(in the rows, 128 means zero)
One turn moves each row of this set onto another row. After a few examples, where does it send each row asked below?
Bamed: [131 128  99 148 126 135 112 117 136 135 124 135 114 150 106  96 107 134
 119 169 102 115 136  86 152 136 117 144 157 172 160 129 119 120 139 119
 130 143 110 142 123 116 137 130 135 159 144 106 124 130]
ronav: [137 135 129 120 135 137 134 136 136 145 140 141 150 132 125 131  98 144
 159 138 131  97 156 104 149 109 111 127 146 161 114 123  85 145 172 110
 135 122 139 145 145 152 161 142 145 121 150 106  98 152]
Budi: [138 132 126 123 139 136 133 142 143 148 137 145 145 138 127 130  99 140
 160 141 133  98 152 106 154 110 105 123 147 160 114 126  84 143 174 112
 134 122 133 145 140 156 156 150 141 119 158 104 102 156]
zag: [128 160 133 139 138 131 130 111 138 118 111 107 114 108 138 146 155 121
 117 107 106 123 134 128 132 145 100 139 136 106 127 122 121 148 135 148
  85  97 122 148 138 126  97 131 149 139 130  81 126 108]
nesa: [126 147 134 141 151 122 124 101 128 108 103 114 117 114 135 141 156 136
 110 106 100 125 124 141 124 154 124 139 140  84 130 129 109 126 125 143
  79  99 126 144 132 140  94 141 131 115 134 101 140 117]
Mutir: [120 128 138 139 153 122 124 121 138 106  96 126 115 131 120 136 143 132
 108 114 121 125 106 145 124 154 123 118 142  79 132 125 121 115 135 137
  74 110 126 129 127 140  80 150 130 118 137  87 138 133]
Rer: [148  97 136 132 162 116 140 131 139 122 121 119 164 133 118 131  98 132
 160 107 112 106 113 102 131 108 143 111 148 126  93 131  88 114 143  85
 140 123 129 151 133 150 138 135 139 120 105 158 112 150]
Kug: [151 131 111 162 127 138 107 117 129 115 105 137 111 153 123  96 117 148
 122 184 111 116 117  90 156 133 122 139 142 164 142 124 110 117 130 122
 111 139 125 125 140 139 160 137 121 148 142 111 138 152]
moz: [150 131 110 157 124 138 106 118 127 114 106 134 111 153 118  97 117 151
 120 183 112 116 118  88 152 131 125 141 141 164 142 124 111 115 129 120
 109 140 128 123 142 138 163 131 122 149 138 108 136 151]
dok: [146 101 142 150 167 105 127 134 134 107 101 107 139 129 133 155 132 126
 132 101 127 122  90 118 128 132 142 124 137  75 102 131 112 109 121 105
  97 114 129 130 125 150 103 143 131 120 111 135 117 155]
runa: [133 102 112 128 148 120 137 134 147 149 136 131 142 143 106 114  81 130
 155 121 112 101 140  94 151 115 126 117 156 160 125 133  99 117 156  88
 159 136 108 156 122 133 142 137 139 136 136 139 106 146]
tomo: [150 115 140 153 165 106 128 122 129 108 105 100 140 120 142 157 138 126
 136  96 112 123 101 117 127 132 141 139 137  79 102 138 105 115 115 109
 101 106 126 142 127 151 113 138 132 118 109 145 119 144]
bini: [120 158 124 132 144 122 126 116 123 123 120 116 122 119 144 145 159 135
 108 108 103 118 130 125 127 142 121 139 147  89 133 125 111 147 135 149
  83 100 119 154 130 129  91 129 152 126 136  75 124 110]
devik: [130 124  97 149 126 135 112 119 136 136 121 137 112 151 104  96 105 133
 118 169 105 114 134  87 154 137 118 139 157 172 160 127 120 119 142 118
 130 146 112 142 126 117 136 131 135 159 144 105 123 134]
Tura: [116 141 125 137 151 120 125 138 135 126 110 124 114 138 135 141 148 128
 108 115 119 119 112 131 132 145 115 117 150  84 134 123 118 137 145 147
  85 104 111 139 118 136  76 142 144 127 150  69 130 128]
vufo: [121 141 134 145 147 127 129 134 155 118 101 118 109 128 128 140 143 112
 118 114 127 124 115 136 136 147  93 116 138  97 128 120 127 137 144 148
  86 104 113 132 127 132  79 149 138 139 145  71 131 128]
femip: [146 108 143 146 159 106 125 124 125 102 106 102 145 119 132 153 133 132
 132  97 121 121  96 113 120 129 148 133 136  78 102 129 115 111 119 102
  94 115 139 136 137 146 113 128 142 126  96 136 110 146]
til: [118 137 141 129 140 120 120 107 124  99 104 121 124 117 120 139 147 143
 107 112 115 122 113 136 115 152 134 132 138  84 131 118 122 119 131 130
  66 114 142 136 143 131  95 130 145 123 115  82 128 120]
Suk: [149  94 136 134 164 114 139 133 143 124 119 119 163 135 119 131  99 132
 158 106 115 108 114 101 133 108 142 110 149 124  95 132  89 115 145  85
 139 122 125 150 132 150 135 138 138 120 107 159 114 151]
Rus: [151  98 135 134 164 115 140 131 142 123 121 119 164 131 122 130  99 132
 160 107 110 108 117 101 134 108 140 112 149 125  94 133  88 116 144  87
 140 121 125 151 132 150 137 137 138 118 107 160 114 149]
Gam: [111 141 131 127 139 121 121 132 125 116 115 126 125 131 121 145 145 140
 104 116 122 115 114 124 121 139 128 122 147  86 133 112 126 137 145 137
  72 116 132 140 136 126  84 125 159 137 126  57 116 122]
noguf: [137 108 109 125 142 121 135 126 143 148 141 128 146 138 108 115  84 133
 153 117 107 100 147  89 148 114 130 123 155 163 123 131  96 121 151  88
 158 133 113 160 127 127 146 130 143 136 129 140 104 141]
pode: [152 135 110 160 125 138 105 114 126 116 107 134 112 151 123  96 118 151
 123 181 109 117 120  90 156 132 123 145 141 164 142 128 108 120 129 123
 111 139 125 126 141 138 162 133 120 146 139 112 138 150]
Puf: [131 127  99 146 125 136 110 117 135 137 125 137 113 150 105  94 105 135
 117 168 104 115 134  86 153 137 117 143 157 174 160 125 121 119 141 118
 131 145 113 143 126 116 138 128 139 159 140 103 123 133]
Medo: [132 100 115 124 143 121 133 133 142 146 140 132 145 139 101 115  79 135
 151 120 113 100 140  90 147 114 132 118 155 162 124 128 101 117 157  85
 154 137 116 154 126 127 144 129 145 139 128 133 102 147]
kirot: [135 127 128 120 135 136 133 141 141 145 136 145 147 138 122 132  96 143
 158 141 139  96 149 104 150 108 110 120 147 160 115 122  87 143 175 107
 131 125 139 143 144 153 157 146 143 123 149 101  97 156]
goro: [116 143 140 132 132 128 125 123 141 111 109 118 118 119 118 144 140 128
 114 114 127 120 118 129 124 142 109 125 135 101 128 108 138 137 145 137
  72 116 139 136 147 121  88 125 157 147 118  61 115 122]

femip goes to tomo
Kug goes to moz
And these:
kirot goes to ronav
runa goes to Medo
Tura goes to Gam
til goes to nesa
goro goes to zag

